Turns, then the turns between two rows, first turn first; the first pair answered
P (before |-> after):
[ 1.71 -0.29 -2.10 -1.10  3.40  0.38 -2.59 -2.03 -2.97 -2.46 -0.37 -1.82
 -0.18 -1.90  0.81 -3.56  2.40  1.19  2.23 -1.51  1.16  0.70] |-> [ 2.63  0.51 -2.64  0.55  4.13 -3.33 -2.59 -1.48 -1.01 -3.97 -1.26 -0.46
 -2.25 -0.51  0.61 -3.29 -0.97  1.35  0.68 -1.32  0.35  0.06]
[-1.95  0.61  3.08  0.18 -1.55  3.94  2.39 -0.19  2.18  2.21 -0.34  2.33
  1.49  1.76  0.23 -1.01 -2.22  0.81 -1.27 -0.49  0.18 -1.12] |-> [-1.62 -0.21  2.80 -0.32 -1.40  4.99  1.69 -1.34  1.73  2.72 -0.42  2.16
  1.47  1.54  0.21 -1.04 -1.92  0.34 -1.72 -1.51  0.57 -0.73]
[-1.17  0.23 -0.54  0.76 -0.49  1.20 -0.34 -0.01  0.18  0.76  1.34 -3.93
  0.73  2.08  1.59 -0.25  2.41  3.56  0.78  3.21  0.80 -0.09] |-> [ 1.15 -1.48 -1.27 -0.45  0.10  2.19 -2.43 -3.15  0.35  1.65  0.26 -3.43
 -0.38  1.62  1.18  0.13  2.29  1.59 -0.87  0.37  2.23  0.71]
[ 0.28  0.45  0.10  1.30  1.41 -1.78 -0.62 -0.43  1.33 -0.66 -0.60  1.24
 -1.35  1.02 -0.83  0.28 -3.08  0.53 -0.88 -0.41 -0.22 -0.65] |-> [-2.03  1.49  1.26  0.80  0.27  0.25  1.00  1.35 -0.01 -0.60  1.06  0.27
  0.80 -0.10 -0.26 -0.19 -0.51  1.64  1.79  2.38 -0.52 -0.64]
E (before |-> after):
[ 0.68 -2.95  1.70  1.31  1.46  1.54  0.65 -3.44  1.49  4.13 -1.76  4.18
 -3.05  2.68 -0.82  0.17 -2.26 -0.48 -2.33 -1.07  3.73  0.52] |-> [ 1.08  1.81  1.90  2.15 -0.88 -1.82  3.38  2.03  1.99  3.94  1.15  0.58
 -4.01  3.35 -1.98 -1.58 -0.32 -1.29 -5.13  0.64  1.43  0.83]
[-3.52 -0.49 -0.54 -1.22 -2.70  3.70 -0.11 -1.13 -2.47 -2.89 -2.67  1.23
  2.50 -2.56  1.25 -2.98  2.62 -2.56  0.95  1.59  0.70  0.21] |-> [-4.22 -0.58  1.06 -0.14 -2.16  3.58  0.50 -0.82 -1.55 -2.62 -3.04  4.10
  1.61 -0.88  0.42 -3.97 -0.66 -1.51  0.18  2.14  0.37 -0.56]
[ 0.82  3.53  0.30  1.07 -0.62  0.37  3.30  1.42 -0.51  0.15  4.96 -4.01
  1.97  2.77  0.63  1.31  6.40 -2.20 -1.57 -0.28  0.71  0.64] |-> [ 0.40 -1.54 -0.50 -0.29  1.78  4.68 -0.18 -4.95 -1.28 -0.14  1.82 -0.57
  2.93  2.09  1.86  3.57  4.85 -1.63  1.40 -2.21  3.46  0.15]
H (before |-> after):
[ 0.61  0.27  2.43  1.36 -2.59 -0.20  1.86  4.26  1.86  0.67  3.69 -0.14
 -1.09  4.19  1.12  0.93 -0.29  0.78 -1.78  2.87 -2.04 -0.28] |-> [ 0.33 -2.59  0.34  1.27 -0.38 -0.97 -1.20  0.46  2.83 -1.43  0.74  0.77
 -1.05  4.27  3.58  4.90 -2.07  1.16  0.88  2.22 -1.02 -1.10]
[ 0.50 -0.08 -2.74  2.03  1.06 -1.13 -0.25 -2.67  0.25 -0.31 -1.11  1.35
 -3.24 -1.45 -0.16  0.01 -2.53 -1.48 -3.97 -3.76  0.48 -0.25] |-> [ 0.20  2.11 -0.67  2.66 -1.11  0.69  2.19  0.72  0.01  1.50  2.22 -0.01
 -2.66 -1.09 -0.96 -1.20  0.61 -1.33 -5.40 -2.41  0.75  1.01]
[ 0.88  0.87 -2.40  1.42 -0.86 -0.53 -0.85 -0.18  2.23 -0.94  1.80 -5.00
  1.07  2.85  4.19  7.46  5.08  0.60  0.37  0.64  2.66  0.41] |-> [ 3.03 -1.63 -4.37 -0.80  2.05 -5.99 -3.83 -3.51  1.08 -3.50 -3.55 -1.08
 -2.58 -1.13  0.70  2.36 -2.68 -0.93 -0.78 -2.56 -0.80 -0.56]
[-0.11 -0.34  1.15  0.77 -1.58  4.20 -0.12 -2.19  0.59  1.55  2.57 -1.37
  0.29  2.44  0.78  3.98  3.66 -1.86 -0.03 -0.60  3.48  1.83] |-> [ 1.10 -2.52 -1.44 -0.76  1.09  0.53 -2.69 -5.55 -0.03 -0.91 -1.79  1.04
 -1.93  0.00 -0.06  2.29 -1.97 -2.57  0.13 -2.69  1.89  0.97]
Q (before |-> after):
[-0.92  0.76  3.23  1.70  0.06  0.93 -2.99  1.06  1.02 -0.52 -1.82  5.76
  1.39  3.20  2.04  0.14 -1.83  0.15  0.94  0.03  3.71 -0.24] |-> [ 1.02  3.12  2.66  2.66 -1.07 -2.43 -2.73  2.80  2.42 -0.78 -0.71  3.16
 -0.25  3.98  1.71  0.30 -0.84 -0.99 -1.85 -0.57  3.30  0.46]
[ 1.92 -0.59  0.26 -0.88 -1.31  1.10 -0.80 -0.93  1.38  1.61  0.69 -1.69
  0.98 -0.46 -0.07 -0.41  3.05 -0.89 -1.76 -2.50  0.89  2.22] |-> [ 0.02 -2.07  0.57 -0.73 -0.45  2.99 -1.13 -2.15  0.65  1.73 -0.11  0.11
  1.76 -0.85  0.41 -0.29  1.97 -0.06  0.11 -2.12  1.20  1.68]
[-0.22  3.02 -1.30 -0.63 -1.78 -0.79  0.58  2.40 -1.08 -0.31  1.22 -5.65
  1.80 -2.01  2.08  0.79  6.31 -1.31  1.53  1.57 -1.78  0.20] |-> [-2.92  0.11 -0.51 -1.27 -0.70  3.11  0.13 -0.07 -2.53  0.07 -0.30 -2.50
  3.97 -3.16  2.47  0.55  5.18  0.34  5.10  1.98 -0.96 -0.40]
L (before |-> after):
[ 0.77 -1.79  1.32 -1.31  0.67  3.92 -0.44 -2.25 -1.86  2.35  0.41  1.98
  1.54  0.65 -0.88 -0.37  0.44  0.00 -1.93 -0.88  2.83  0.16] |-> [ 1.33 -1.72  1.42  0.02  0.88  2.66 -0.32 -2.51 -0.68  1.98 -0.06  3.14
  0.54  2.05 -1.09  0.16 -1.13  0.45 -2.59 -1.19  2.89 -0.57]
[-0.73 -0.18 -1.36  0.96  0.03 -2.36 -2.56 -1.53  1.75 -2.43 -0.94 -2.37
 -0.20  0.71  0.99  3.65 -0.03 -0.31  2.33 -0.04  0.36 -0.77] |-> [-1.30 -0.22 -1.66 -0.21 -0.30 -0.77 -2.79 -1.51  0.40 -1.78 -0.50 -3.77
  1.02 -1.06  0.83  2.41  2.35 -1.12  2.98 -0.24  0.38 -0.04]
[ 0.89 -0.70  0.21  1.19  0.75  0.92  1.26 -0.91  1.59  0.43  0.65 -0.60
 -0.18  1.91 -0.60  0.39  1.34  0.36 -0.76 -0.08  1.54 -0.26] |-> [ 0.81 -0.82 -0.26  1.54  1.21 -0.12  0.79 -1.17  1.84 -0.22  0.05 -0.39
 -0.28  1.98 -0.04  0.88  0.14  0.68 -0.22  0.24  1.32 -0.42]
[ 0.10  0.56  0.52  0.48 -0.82  0.88 -1.11 -1.09  1.82  0.59  1.44  1.29
 -0.50  0.95 -2.93 -0.40  0.32 -1.95 -1.60  0.27 -1.08  0.53] |-> [ 0.13  0.37  0.26  0.75 -0.60 -0.17 -1.31 -1.22  2.04 -0.16  0.76  1.75
 -0.50  1.08 -2.50 -0.10 -0.84 -1.67 -1.58  0.42 -1.08 -0.06]
Now pairs of rows:
Each pair is 2 to 3 turns apart.
[ 0.41  2.50  0.75  0.47 -0.21  0.88  2.10  1.18 -2.70  1.70  1.74  1.72
 -1.96 -0.82 -1.56 -2.64 -3.18  0.87 -3.31 -2.52 -0.90  1.51] |-> [-0.73  3.09  1.26  2.34 -1.03  2.00  2.99  2.32 -0.77  2.08  3.44  0.51
 -0.66  1.70  1.04  1.57 -0.96  2.72 -1.98 -0.46  0.83  0.95]
L then H
[-1.09 -0.55 -0.86 -1.48  0.05  0.46 -1.74 -1.42 -0.26  0.16 -1.31 -1.38
  0.12 -1.38  0.56  0.48 -0.39 -0.37  1.42  0.48  0.65 -0.24] |-> [-0.55  0.88 -0.87 -1.29 -0.66 -0.35 -0.81  0.39 -0.21  0.15 -0.56 -2.78
 -0.15 -1.08  0.44 -0.14  0.79 -0.94  0.69  1.15 -0.05  0.02]
E then E then E
[-1.00  0.10 -0.15  1.26 -0.57  1.14 -0.15  1.30  0.59  0.57  1.23 -1.10
  2.75  0.91  0.78  1.03  1.25  0.88  0.40  2.00  0.74  0.27] |-> [-0.56 -1.48 -1.18 -0.48 -0.02  1.95 -1.57 -0.42 -0.69  0.84 -0.11 -1.12
  2.49 -1.38 -0.13 -0.79  1.38 -0.14  1.17  0.45  0.59  0.68]
H then L then L
[-2.54 -4.75  1.15 -0.46  1.26  6.62 -1.03 -3.81 -1.54  2.33 -1.59  3.92
  1.82 -0.81  0.80 -0.96 -1.49  1.71  4.72  0.46  2.40 -2.30] |-> [-1.39  4.50 -0.32  0.36 -2.54 -2.79  2.69  5.77 -1.00 -0.02  2.11 -4.79
  1.15 -1.11  0.17 -3.08  3.22 -0.14  1.62  4.30 -3.19 -1.30]
E then L then E
[ 0.09  3.32 -0.76  0.98 -0.48 -4.88  0.33  3.89  0.63 -2.73 -0.09 -2.08
 -1.18  0.62 -1.10 -1.65 -0.27  1.73  0.78  2.21 -2.63 -1.24] |-> [-0.26  3.21 -0.80 -0.36 -1.26 -3.41  0.74  4.04 -0.83 -2.18  0.67 -3.24
 -0.02 -1.21 -0.99 -2.97  2.16  1.09  1.52  2.34 -2.83 -0.59]
L then L
[ 0.95  0.73  2.04  1.00 -0.32 -1.38  1.03  1.11  1.11  0.64  0.76  1.27
 -1.28  2.12 -2.12 -1.96 -1.90 -0.42 -2.46 -0.74 -0.51 -0.18] |-> [-0.40  1.86  2.14  1.62 -0.95 -1.32  1.69  2.40  1.22  0.10  1.72 -0.16
 -0.32  2.91 -0.98 -0.51 -0.56  0.03 -1.35  0.69 -0.49 -0.41]
L then H
[-0.17  0.68  1.60 -1.80  0.87 -0.85  0.59 -3.54  2.04  0.92  0.64  4.88
 -1.04  0.56 -0.13 -0.83  0.18 -2.35 -1.21 -1.05  3.37 -0.98] |-> [ 0.54  2.88  0.35 -2.64 -0.60 -2.27  1.06 -1.45  1.55  0.79  1.98  0.95
 -1.02 -0.59  0.47 -0.89  4.02 -3.70 -1.51 -1.10  2.38 -0.24]
E then E
[ 2.73 -0.59  0.59  0.08  0.97 -0.60  0.38 -2.78  0.29 -0.88 -0.94  2.19
 -1.99  0.99  1.93 -0.79 -0.89  1.67  0.15  0.38 -1.71  0.20] |-> [ 2.56  1.55  1.18  0.76 -0.71 -0.70  2.14 -0.01  0.49 -0.63  0.94 -0.09
 -1.26  1.83  2.32 -0.28  1.69  1.66 -0.41  1.87 -1.91  0.38]
E then H
[ 1.55  3.09 -1.67  0.67 -1.78 -2.85  0.13  2.17 -0.70 -2.88  2.03 -3.06
  0.74  5.60  2.44  2.13  2.00 -1.87  0.96  1.13  0.84  1.44] |-> [ 0.20 -1.43  0.40  0.76  0.51  1.44 -1.16 -2.13 -0.61 -1.82 -0.34  3.68
  0.88  6.70  1.59  2.44 -2.95  0.36  2.34 -0.07  2.88  0.60]
E then L then E
[ 0.06  0.13  0.68 -1.62  1.74 -0.98 -4.61 -5.80  0.73 -4.60 -1.36  1.74
  1.23 -2.30  0.67 -1.81 -2.48 -0.71  0.82 -2.47  0.57  0.76] |-> [-1.64  5.32  4.02  2.44 -0.98 -2.27  0.23  1.18  3.01 -3.50  2.75  1.81
  1.55  2.19 -0.27 -1.67 -2.79  1.54 -1.80  1.69 -0.47  0.21]
E then H then L
[-1.37  5.41  0.90  2.39 -1.57  1.92  3.46  2.35  3.81  1.50  2.63  2.18
  2.51  3.11  0.81  1.40  0.18  3.87 -3.05  3.47  1.28  0.51] |-> [ 0.12  4.96 -0.67  1.02 -2.01  2.01  2.46  0.72  3.75  1.54  3.24 -1.47
  2.82  2.63  2.06  3.34  4.06  2.16 -3.39  2.00  2.43  1.65]
E then L
[-0.37  0.86  1.11 -1.29 -2.13 -3.78 -0.50  0.04 -1.35 -1.42  0.44 -1.42
  0.01 -0.56  0.15 -1.64 -0.69 -0.03  0.41 -0.22 -2.41 -1.39] |-> [ 0.20 -1.14  0.94 -2.68 -1.30 -0.84 -1.50 -2.18 -2.51 -0.29 -0.16 -0.27
 -0.16 -1.55 -0.15 -2.14 -0.36 -0.61  0.73 -1.93 -1.16 -0.60]
L then Q then P
[-0.65  1.64 -2.30 -1.23  0.34 -2.27 -0.05 -0.15 -1.89 -1.16 -1.17 -1.57
  0.97 -2.67  1.38 -1.58  0.68 -0.54  1.54  0.49 -1.91 -0.79] |-> [ 0.91  1.14 -1.80 -1.59 -0.59  0.12  0.02 -0.74 -1.95  0.65  0.44 -2.44
  0.73 -2.49  1.13 -1.77  3.09 -1.62 -0.65 -1.14 -0.14  0.48]
H then P then H
[-0.95 -3.04  1.10 -2.34  0.36  2.34 -1.67 -2.84 -0.81  0.70 -1.39  2.92
 -0.26 -1.19  0.45 -0.20 -0.70  0.49  1.86 -1.15  1.07 -0.70] |-> [-0.17 -1.53  2.59 -2.03 -0.77  1.42  0.22 -0.51 -0.63  1.83 -0.06  3.89
 -1.41 -0.45 -1.75 -2.99 -1.83  0.17 -0.76 -1.34  0.32 -0.19]
H then L
[ 1.43  0.36 -1.99 -1.21 -1.14 -1.67  0.63 -0.06 -0.40 -1.22  0.87 -3.20
  0.94 -1.58  1.92  1.59  3.73 -0.76  0.59 -0.27  0.33  1.54] |-> [ 2.65  0.39 -2.08 -1.34 -0.88 -1.92 -0.04 -0.48  0.27 -1.05  0.84 -2.63
 -0.03 -0.95  0.96  1.61  3.16 -1.58 -1.01 -1.83  0.91  1.79]
P then L
[-1.98 -0.13 -3.94  0.72  1.09 -0.23 -0.99 -0.90  2.57 -2.02  1.08  0.28
 -0.08  1.67  0.09 -0.20 -1.52  0.21  1.23  1.31 -1.03 -2.16] |-> [-2.06  0.67 -3.48 -0.04  0.55 -0.98 -0.40  0.61  1.39 -1.74  1.27 -0.03
 -0.24  0.27 -1.04 -2.72 -1.40 -0.52  0.48  1.34 -2.21 -1.79]
H then L
[ 1.53 -0.15 -3.06  1.10  0.85 -7.68 -0.43  0.28  1.97 -1.47 -2.24  0.45
 -1.09  0.00 -0.14 -0.38 -5.10 -2.54 -2.51  2.03 -0.38  0.46] |-> [-0.03  1.21 -0.39 -0.34 -2.97  0.44  2.49  3.28 -0.66  2.85  2.79 -3.35
  3.11 -1.16 -0.38 -2.46  4.21 -2.71 -2.15  3.49  1.98  2.76]
H then P
[ 0.78  4.04 -0.30 -0.31  1.73 -2.67  5.34  4.43 -1.96  1.39  0.81 -0.98
 -2.28 -0.03 -1.35  0.35  2.17  0.20 -1.02  3.97  3.44 -0.36] |-> [ 3.95  0.62 -1.69 -1.99  3.20 -0.52  2.20 -0.59 -1.99  2.59 -0.59 -0.66
 -3.38 -0.86 -1.45  1.14  2.84 -2.00 -2.40 -0.30  6.35  1.07]
L then P then P
[-0.67  1.72 -0.36 -0.38 -1.82  0.49  1.24  1.33 -0.48  0.84  2.29 -2.51
  1.52 -0.13  0.79  0.47  3.73  0.12  0.08  1.77  0.20  0.06] |-> [ 0.64 -2.35 -2.06 -0.82  1.09 -0.11 -2.09 -3.70 -0.05 -0.33 -1.41  0.30
  0.05 -0.12  1.37  2.19 -0.62  0.08  0.51 -0.98  1.27 -0.60]
E then P then L
[-3.15  0.89  0.16 -0.31  0.78  1.01  0.43  1.58 -1.87 -0.82 -1.69  1.16
  1.33 -0.73 -0.06 -3.09 -1.84  2.32  3.13  3.40 -1.17 -1.93] |-> [-0.73 -0.97  0.01 -2.31  0.12  5.16 -0.91 -0.82 -2.52  2.20 -0.47  0.34
  0.79 -1.41 -1.25 -4.22  1.96  0.11  0.39 -0.51  1.59  0.52]
L then P then H
[-0.45 -2.32  2.97  0.15  1.81  3.56  0.24  0.27 -0.02  1.16  2.94  0.46
 -3.04  0.78 -0.21  0.58  0.55 -1.83 -0.91  0.38  2.68  0.68] |-> [ 0.49 -0.11  1.86 -0.01  0.79  0.14  0.52  2.44  0.06  0.16  3.60 -2.90
 -3.85  0.31 -0.17  0.44  2.39 -3.28 -1.76  0.92  0.73  0.68]
H then E then E
[ 0.76 -0.29  1.96 -0.77 -0.41  3.37  0.11  0.10 -1.06  2.94  1.44 -0.01
  0.67  0.35 -0.05 -0.32  2.03  0.29  0.07 -0.66  0.87  0.44] |-> [ 1.74  1.94  1.20  1.02 -0.59 -1.21  0.81  1.91  0.99  1.61  1.51 -1.10
 -1.19  2.29  0.19  0.68  0.85  0.39 -1.95  0.13 -0.16  0.27]
L then L then E
[-4.00  0.41  2.85  1.60  0.77  1.15  1.11  1.14 -0.21 -0.47  0.73  0.52
  1.84  2.75  0.97  2.54 -1.31  1.23  2.52  3.51 -0.21 -0.58] |-> [-2.76  2.58  0.93  0.56  0.27 -3.36  1.31  3.25 -1.00 -1.86  0.44 -1.58
  0.16  0.79 -0.58 -0.35 -1.89 -0.52  0.72  3.32 -3.00 -0.69]
H then E
[-0.88 -1.14  1.92 -1.82  0.90  2.40  0.47  0.12 -1.73 -0.58 -0.95  0.98
  1.19 -2.62 -1.60 -3.70 -2.86 -0.28  1.99  0.88 -2.48  0.07] |-> [-0.35  0.18  2.44 -1.68 -0.31  2.04  1.48  1.82 -1.51  0.29  0.58 -0.65
  1.40 -2.32 -2.44 -4.43 -0.98 -1.21  0.60  1.09 -2.81  0.37]
L then E
[ 0.80 -3.42 -1.50  2.52  1.30 -3.38 -1.91 -0.40  0.82 -2.62 -0.96  0.26
 -1.76  2.24  5.02  8.38 -2.12  0.16  1.41 -0.23  0.13 -0.96] |-> [ 2.27 -1.73 -1.51 -0.90  0.79 -6.04 -1.21  2.65 -3.02 -2.10 -1.51 -0.35
 -3.79 -3.98 -0.50 -2.31 -3.49 -2.61 -1.24 -1.71 -4.85  0.04]
L then P then H
[-0.77 -0.05 -3.07 -0.27  0.37 -5.57 -0.91  0.19 -0.06 -3.08 -2.41  0.28
 -0.20 -0.53  1.37  1.76 -3.21  1.29  1.13  0.84 -1.95 -1.48] |-> [-1.91 -3.16 -2.02 -2.22  1.05  1.63 -2.02 -3.19 -2.26 -0.45 -2.46  1.27
  2.16 -2.20  1.45  1.29 -0.41  1.12  3.67 -0.22  0.77 -0.45]
P then E then P
[ 0.90 -3.01 -1.01  0.64  2.12  1.91 -3.10 -3.06  0.89  0.33 -1.04  1.85
  1.33  1.55  1.77  3.65 -1.63  1.39 -0.43 -3.09  3.30 -0.93] |-> [-0.07  3.21 -1.06  2.99 -0.28 -4.01  0.16  3.99  1.67 -1.68  1.54 -2.14
  1.39  2.45  1.57  2.51 -0.98  1.95 -1.25  1.04 -0.65 -1.26]
P then E
